In the data rows, 128 means zero.
Here are some points, one per row:
111 142 139 113 156 151 119 141 150 91 138 144 116 108 133 121 140 169 80 103 106 107 100 129 86 136 188 58 88 145 114 137
89 89 113 142 151 88 154 118 124 80 152 164 99 159 115 84 109 129 105 117 117 108 122 90 187 117 143 92 97 165 163 155
120 138 140 135 176 90 110 147 168 115 106 131 141 130 178 68 119 130 92 83 127 175 132 155 164 164 99 153 110 95 116 124
91 123 70 90 150 124 98 151 147 69 133 150 134 148 207 146 156 160 76 101 161 142 141 158 149 146 134 166 121 142 132 143
134 70 94 121 125 123 74 167 139 161 165 151 108 140 118 130 109 164 145 127 131 134 155 95 114 152 153 188 119 79 117 107
159 89 135 124 71 117 113 125 69 111 156 200 157 120 187 128 85 101 138 168 79 153 139 94 143 133 108 197 90 135 101 65
136 116 112 93 139 117 98 171 133 116 184 131 157 67 104 128 94 103 132 191 115 99 130 69 86 174 121 135 99 80 82 158
136 112 127 119 141 110 118 142 143 140 123 123 166 163 133 98 158 111 160 137 123 95 117 109 117 120 135 108 105 85 91 150
97 142 136 130 71 108 120 134 145 101 96 159 111 150 159 55 110 109 111 150 113 85 94 166 174 98 76 151 129 74 70 143
188 139 91 91 129 130 117 143 149 120 70 169 106 138 138 137 157 130 113 189 135 123 134 117 141 104 93 139 148 64 121 118
130 115 97 119 132 114 153 159 211 100 155 164 170 108 94 168 94 144 95 137 158 158 186 117 122 139 191 129 138 122 124 87
140 166 138 105 80 183 192 160 147 124 99 154 150 106 114 164 97 146 104 141 112 178 205 126 177 135 137 129 111 177 120 119
188 136 148 119 207 130 162 116 129 131 89 165 137 127 132 183 154 180 134 150 110 163 116 133 79 111 132 168 159 143 96 79
137 124 162 203 156 206 116 148 152 93 209 131 80 105 170 96 120 100 136 173 109 183 38 145 176 81 136 159 209 137 112 166
71 119 151 125 178 151 106 122 83 117 124 165 139 154 120 111 109 150 122 145 165 98 142 123 150 130 96 98 140 120 120 140
100 209 116 95 167 148 148 105 142 71 115 149 171 140 114 110 134 152 102 111 98 158 142 143 128 164 134 68 87 133 131 154
136 131 146 112 68 85 137 139 158 118 125 110 152 174 124 114 128 143 139 86 120 102 90 117 144 112 161 107 131 167 113 181
155 141 161 111 89 113 121 132 174 176 113 141 104 93 125 123 91 115 123 153 122 99 117 67 147 157 154 116 130 150 180 164
88 129 148 109 112 161 126 158 125 179 153 66 122 178 169 185 148 124 114 140 97 103 96 117 127 167 119 127 188 147 107 98
153 127 135 194 86 81 133 81 193 123 132 104 94 157 167 170 206 94 154 139 132 188 164 88 147 157 130 96 76 119 120 133
51 102 94 83 114 138 145 154 114 158 150 168 56 133 152 191 156 71 172 96 162 162 87 148 127 127 134 83 112 55 162 37
106 116 156 111 156 127 143 101 101 176 144 101 34 143 86 135 104 123 118 122 135 171 90 129 130 202 110 97 113 141 121 145
98 192 154 99 150 92 120 76 94 107 165 138 147 110 178 175 177 87 129 69 125 49 183 76 144 113 147 95 212 110 108 132
90 155 113 106 126 106 105 66 123 208 127 126 104 115 159 126 149 105 68 91 109 123 212 133 126 150 185 190 214 138 126 145
48 134 127 112 123 84 116 81 76 154 87 51 103 71 99 113 170 103 111 170 66 181 129 176 142 114 177 144 125 88 137 91
115 142 165 100 189 130 99 95 133 111 76 159 80 123 104 110 152 116 172 92 157 103 93 73 90 106 118 168 127 152 179 131
154 122 156 87 146 110 135 139 133 95 133 151 85 84 115 112 166 128 156 87 113 102 103 89 151 160 115 174 112 177 169 152
137 138 124 75 122 119 104 117 136 130 114 92 137 106 104 116 144 115 139 138 148 142 113 100 103 165 137 119 107 171 123 173
114 69 117 120 123 111 103 146 97 120 152 175 122 119 94 148 132 145 88 124 139 120 142 138 161 140 139 148 122 177 137 131
116 139 99 98 73 120 112 103 180 151 143 111 163 136 118 113 150 163 152 124 149 108 113 152 123 171 135 144 144 183 115 153
175 88 64 110 126 147 112 106 136 174 128 112 126 154 111 93 139 146 133 169 158 98 110 97 120 95 147 102 140 124 105 107
160 137 121 58 101 138 125 80 152 118 125 92 132 108 142 103 105 126 92 143 155 115 109 180 152 127 121 83 147 137 132 156
150 98 107 99 79 112 159 74 133 128 149 94 147 151 118 96 152 154 138 132 150 124 117 137 160 145 86 113 138 139 114 105
150 88 104 138 173 128 71 101 118 148 103 168 105 110 89 125 169 156 94 161 164 92 102 178 152 78 150 107 130 123 137 87
153 156 128 138 102 152 111 150 140 127 99 124 105 139 110 132 156 115 76 120 115 63 74 175 165 162 89 153 123 160 80 153
121 140 195 137 75 93 81 142 154 145 135 178 80 132 56 137 137 41 155 107 161 131 106 160 105 111 138 119 84 161 80 120
165 107 121 141 209 126 85 61 170 172 142 95 155 98 171 92 141 48 123 155 130 140 103 151 155 134 73 90 144 142 127 54
129 116 142 172 139 125 123 172 112 114 69 82 196 170 147 84 153 28 76 143 134 82 128 126 107 120 116 128 90 191 120 131
115 127 89 113 119 134 194 115 134 118 140 123 169 176 94 119 144 82 152 157 68 86 93 153 97 135 169 179 121 100 143 178
134 114 171 125 90 105 183 173 97 151 111 136 169 78 146 83 147 75 114 140 186 180 53 148 115 115 87 129 157 62 169 126
169 141 108 145 166 197 175 176 129 189 133 148 128 162 101 121 180 92 131 126 140 87 146 167 138 165 128 165 131 145 175 103
141 113 151 156 116 117 201 175 107 113 161 125 161 113 93 139 199 126 108 139 134 111 107 124 76 153 168 139 135 82 191 154
110 172 168 143 135 107 144 115 139 148 119 133 148 159 106 127 157 186 131 136 139 102 121 120 153 113 142 83 141 142 132 153
131 130 168 118 161 100 81 174 118 139 123 132 140 154 110 122 143 176 148 82 113 132 128 152 112 128 125 157 106 107 107 120
191 133 179 107 122 113 106 155 88 126 98 139 113 122 109 164 131 140 121 144 106 173 146 155 168 111 98 156 132 71 122 160
152 136 140 99 117 164 131 171 145 151 111 107 143 158 147 158 106 151 124 137 152 91 150 139 152 112 118 95 144 89 93 152
144 98 152 111 165 70 186 169 174 111 92 66 99 154 83 183 66 123 141 163 114 141 154 98 81 85 123 126 137 125 131 162
133 95 147 98 161 80 212 90 136 88 116 155 125 168 165 160 76 122 138 157 85 129 120 155 87 93 105 156 149 189 98 88
99 131 59 114 110 173 116 144 164 133 228 143 97 84 56 149 176 120 92 80 60 182 189 83 49 12 65 120 147 142 153 149
114 208 83 165 145 118 128 93 101 173 196 78 173 179 136 180 82 123 74 143 164 159 52 96 117 85 90 201 52 139 183 112
204 196 107 173 125 75 149 146 51 136 180 175 89 149 113 73 94 115 133 105 158 138 154 194 54 136 116 73 169 130 145 131
149 224 71 194 124 104 91 186 91 48 145 68 71 88 100 140 91 135 208 144 86 102 147 130 131 142 147 151 182 129 138 51
143 159 54 168 153 100 160 198 82 143 110 81 90 122 200 92 112 130 192 107 169 172 183 115 140 120 139 122 110 177 105 186
129 118 47 177 107 135 174 87 91 120 67 104 171 96 119 129 78 89 119 10 171 104 49 82 171 134 106 125 174 112 52 129
166 105 86 177 132 120 104 135 103 186 105 136 148 58 164 183 110 156 165 86 144 95 119 149 119 67 161 97 108 157 143 163
75 133 103 189 131 98 186 140 128 182 134 168 117 12 167 166 113 171 156 140 65 92 117 170 105 141 90 107 71 159 111 149
114 124 131 149 208 141 123 140 171 150 95 145 107 155 86 101 97 157 94 111 132 115 146 116 141 133 144 94 126 100 132 89
157 138 133 123 79 136 125 106 155 119 111 171 132 146 170 113 110 156 126 86 89 173 81 124 98 121 176 147 114 78 84 86
119 104 127 162 90 139 111 117 108 102 121 114 123 99 77 150 146 152 109 201 148 114 192 77 155 92 138 115 111 104 133 127
101 126 174 121 103 196 122 133 116 187 94 85 129 122 160 63 134 145 139 147 134 175 131 97 122 99 150 145 159 173 115 81
173 109 177 113 125 124 93 117 99 125 131 72 115 133 145 144 184 146 126 157 155 163 108 132 112 114 101 88 136 154 106 103
87 112 134 119 106 121 121 105 114 132 167 133 170 112 114 101 126 157 182 156 174 155 129 134 180 107 123 143 138 161 142 82
128 107 199 130 116 168 172 109 97 101 214 96 108 78 92 112 67 138 145 118 147 115 205 96 125 113 160 153 58 92 142 88
117 117 144 115 153 191 149 93 134 69 157 61 114 119 166 129 125 163 151 118 177 72 169 165 101 125 122 152 105 111 109 139
127 122 135 143 181 205 127 48 100 145 105 123 117 138 111 145 105 108 188 149 151 126 145 172 135 111 139 151 130 61 126 199
91 121 124 166 75 164 112 70 110 68 124 154 192 157 137 155 97 125 152 127 134 158 149 134 97 154 156 76 100 148 157 150
79 116 136 185 78 175 89 99 104 102 88 157 139 159 132 133 103 147 128 146 153 116 155 147 50 167 72 114 174 150 175 158
138 114 156 156 85 129 110 153 165 100 71 70 129 148 185 140 99 150 91 47 72 92 132 158 122 145 87 132 127 102 211 90
118 89 135 149 172 118 96 156 126 130 134 139 187 158 101 143 85 138 190 111 64 173 165 114 178 142 136 129 137 110 166 145
118 131 127 123 102 160 126 143 96 105 102 135 155 139 122 120 107 143 126 103 78 181 149 85 109 169 124 99 119 111 169 135
There is one direction along which these points spread out most. Take the direction at right angles to it along which they spread out most. Go by this last direction. For each point below, how far along it does it lie, from 0 to 99? The average is 50, and the first point in the table lies past the average. One standard deviation of the points above along it is 16.
110 172 168 143 135 107 144 115 139 148 119 133 148 159 106 127 157 186 131 136 139 102 121 120 153 113 142 83 141 142 132 153 ~ 67
115 142 165 100 189 130 99 95 133 111 76 159 80 123 104 110 152 116 172 92 157 103 93 73 90 106 118 168 127 152 179 131 ~ 44
51 102 94 83 114 138 145 154 114 158 150 168 56 133 152 191 156 71 172 96 162 162 87 148 127 127 134 83 112 55 162 37 ~ 14
119 104 127 162 90 139 111 117 108 102 121 114 123 99 77 150 146 152 109 201 148 114 192 77 155 92 138 115 111 104 133 127 ~ 44
136 112 127 119 141 110 118 142 143 140 123 123 166 163 133 98 158 111 160 137 123 95 117 109 117 120 135 108 105 85 91 150 ~ 54
137 138 124 75 122 119 104 117 136 130 114 92 137 106 104 116 144 115 139 138 148 142 113 100 103 165 137 119 107 171 123 173 ~ 61
173 109 177 113 125 124 93 117 99 125 131 72 115 133 145 144 184 146 126 157 155 163 108 132 112 114 101 88 136 154 106 103 ~ 32
130 115 97 119 132 114 153 159 211 100 155 164 170 108 94 168 94 144 95 137 158 158 186 117 122 139 191 129 138 122 124 87 ~ 59
188 136 148 119 207 130 162 116 129 131 89 165 137 127 132 183 154 180 134 150 110 163 116 133 79 111 132 168 159 143 96 79 ~ 31
117 117 144 115 153 191 149 93 134 69 157 61 114 119 166 129 125 163 151 118 177 72 169 165 101 125 122 152 105 111 109 139 ~ 59
204 196 107 173 125 75 149 146 51 136 180 175 89 149 113 73 94 115 133 105 158 138 154 194 54 136 116 73 169 130 145 131 ~ 47
